Each path below is one point turned by a fixed rotation once a step. After each direction that follows a path, write how fast that rotation turns it, in degrees a step (0 if it stays still).
Each turn is a multiple of 5 degrees from 10 to 175, or 0.
Each row of a path follows its step; steps can be skipped.
Rotation 1:
step 0: [ 0.75  0.05  1.15  2.42 -2.93 -0.82  1.53  0.32  0.01 -0.20  0.20  1.71
  0.24  1.46  2.61  0.88 -0.83 -1.82  0.43 -0.19 -0.51 -1.04 -1.78 -2.68
 -0.57  0.22  0.48  1.02  3.85 -1.77 -1.88 -0.90 -4.03 -0.62 -3.01  2.10
 -0.09  2.78]
step 1: [-1.78  1.05 -0.71  3.98 -1.80  0.85 -1.72  2.65 -0.15  1.95 -1.31 -1.73
  2.83 -0.37 -0.41 -0.27 -0.25 -0.39 -2.81  0.41 -0.28  1.59 -0.86 -2.93
 -1.59  0.18  2.00 -0.87 -3.25 -1.71 -2.20 -1.11 -0.80 -1.39  0.21  1.89
 -1.53  1.36]
step 2: [-1.92  2.92 -1.92  0.16  1.04 -1.41 -0.36  2.15 -1.54 -2.71  0.36 -0.01
  0.39 -0.27 -2.82 -0.15 -0.36 -1.19 -0.60 -1.78  0.64  3.27 -1.59  1.62
 -0.89  0.14 -0.47  0.04  0.67  1.55 -1.28 -1.34 -0.85 -0.02 -4.98  3.49
 -0.81  0.91]
step 3: [-2.53 -0.24  0.92  3.69  1.51  1.69  1.00  0.71  0.31  0.60 -0.66 -1.15
 -1.64 -2.52  0.15  2.72  0.79  1.99  1.72  2.13 -0.09  2.91  2.44  0.65
 -0.73  1.26 -1.33 -0.82  0.82  1.99 -0.32  0.15  0.15  0.32  0.50  4.63
  0.54  2.03]
step 4: [ 0.87  1.40 -0.38  0.73  1.84 -2.94  0.66  2.15 -0.61  1.26  3.07 -4.57
 -1.11 -1.85 -1.92  0.23  1.51 -1.04  0.85  0.18 -0.23  1.01  2.60  1.04
 -1.35  1.61 -0.35 -2.27 -0.08 -0.45  0.73  2.04 -1.02 -0.45 -0.53  0.29
  0.33 -4.06]
step 5: [ 2.14 -1.72 -1.02  1.75 -0.73 -0.53 -1.41  0.03  2.76 -1.05 -0.99 -2.95
 -2.99  1.25  0.14  2.36 -0.41 -0.51  2.08  0.06 -0.47 -1.68 -0.40  3.30
 -1.34  1.02 -0.14  1.29  2.00 -0.01  4.22  0.72 -2.21 -0.20 -1.32  1.67
  1.32  0.10]
step 6: [ 0.30 -0.01  0.34  2.56 -0.41 -0.37  0.87  1.71 -1.90 -0.03 -0.38 -3.86
  1.25  2.01  1.02 -0.44 -1.45  0.68  1.76  1.56 -0.66 -1.87  0.46 -0.61
 -1.45  3.47 -0.53  3.87 -0.92 -1.01  0.32 -2.69 -2.30  0.17  3.41 -1.59
  0.87 -1.65]
step 7: [-2.40 -1.58  0.48  1.39 -0.50 -2.36 -0.68 -0.30 -2.44 -2.28 -0.43 -1.03
 -1.38  2.50  0.96 -3.17 -2.21 -1.81  1.45 -0.38 -1.59  0.21 -3.80 -1.66
 -0.98 -0.64 -1.09  0.91 -1.52 -2.25  1.85  1.67 -0.97 -1.48 -2.31  0.03
 -0.27 -1.64]
step 8: [-0.89  1.63  0.46  2.99 -1.00 -1.32 -1.27  1.13  0.19 -3.14 -0.34  2.99
  0.82 -2.55  3.49 -0.23 -2.38  0.13  0.15  2.10  0.26 -0.03 -0.77  0.94
 -2.05 -1.49 -1.33  2.19 -2.39 -2.46  0.37 -0.70 -0.62  1.46  1.86  2.13
 -0.35  1.67]
step 9: [-0.48  2.05  0.05  1.72 -0.57 -2.53  4.64  2.31 -2.04 -1.55 -0.63  0.40
 -0.45 -2.34 -1.01  2.07  0.57  1.01 -0.78  0.10 -2.16  1.52 -1.00 -3.28
  0.33 -3.24 -0.82 -0.15 -1.45 -1.56 -2.10  0.91 -1.94  1.11 -1.52 -0.66
  0.71 -0.57]
step 10: [-2.18  0.27 -1.27  0.54  1.05 -2.95  1.16  1.64  1.41  2.08 -2.58  0.05
 -0.55 -2.36 -0.02  1.51 -2.09 -1.08 -2.18 -1.12  0.25 -0.16 -0.49 -0.93
 -1.21 -1.64  1.04 -3.45  1.85 -0.95  3.20  0.12 -1.57 -0.15  0.16  3.35
 -0.16  2.61]
step 11: [-0.45  3.74 -1.16  1.69 -2.52 -0.43  1.56  1.75  1.11  1.46 -0.31  1.39
  0.15 -0.09 -2.98 -0.82  1.55  1.03  0.56 -1.08 -0.56  0.62  3.14 -0.02
 -2.10  2.03  1.36 -0.74 -0.78  1.66  1.16 -3.24 -3.51  1.59 -0.46  1.59
  1.88 -0.60]
Directions:
[ 0.13  1.43  0.25 -0.33  0.02 -0.37  0.57 -0.04 -0.33  0.20 -0.17 -0.88
  0.20  0.48 -0.84 -0.22  1.53 -0.96  0.25 -0.62 -0.17  0.83  0.41 -0.33
  0.59 -0.48 -0.23  0.64 -1.57 -0.43 -0.30 -0.23 -0.04 -0.19  0.36 -0.72
 -0.14 -0.74] | 145
[-0.52  0.19 -1.04 -0.48 -0.07  0.05  0.28  0.68 -0.09 -0.14 -1.37 -1.52
  0.38  0.06 -0.39  0.99 -0.51  0.37 -0.35 -0.41  0.20 -0.59 -1.38  0.39
  0.24 -0.17  0.89  0.06  0.02  0.85  0.07 -0.92  0.07 -0.19  0.13 -0.94
  0.09  0.53] | 85
[ 0.51 -0.47 -0.66 -0.68  0.90  0.72 -0.10 -1.21 -0.44 -0.11  1.31 -1.50
 -0.18  0.58 -0.06  0.32 -0.65  0.47  1.17  0.45  0.42 -0.22  0.67  0.45
 -0.59 -0.33  0.13  0.28 -0.89  0.38  0.48  0.33 -0.57 -0.29  0.07  0.16
  0.47 -0.03] | 40
[ 1.24  0.60 -0.69  0.30  0.02 -0.77  0.40 -0.67  0.43  1.10 -0.49 -0.03
  0.20 -0.58  0.15  0.85  0.13 -0.28  0.15  0.01 -0.83 -0.11  0.85  0.13
 -0.52 -0.63 -0.56 -0.83  1.36 -0.10  0.45  0.33 -0.62 -0.67  0.29 -1.19
  0.52  0.16] | 65
[-0.96 -0.25  1.48 -0.68 -0.46 -0.48 -0.23  0.58 -0.11  1.18  0.13 -0.46
 -0.45 -0.47  0.86 -0.59 -0.45 -0.28  1.21  0.00  0.22  0.44  0.06 -0.17
 -0.40 -0.45  1.37 -0.87  0.00  0.07 -0.14 -0.02 -0.20 -1.18  0.09 -0.48
 -0.37 -0.05] | 115
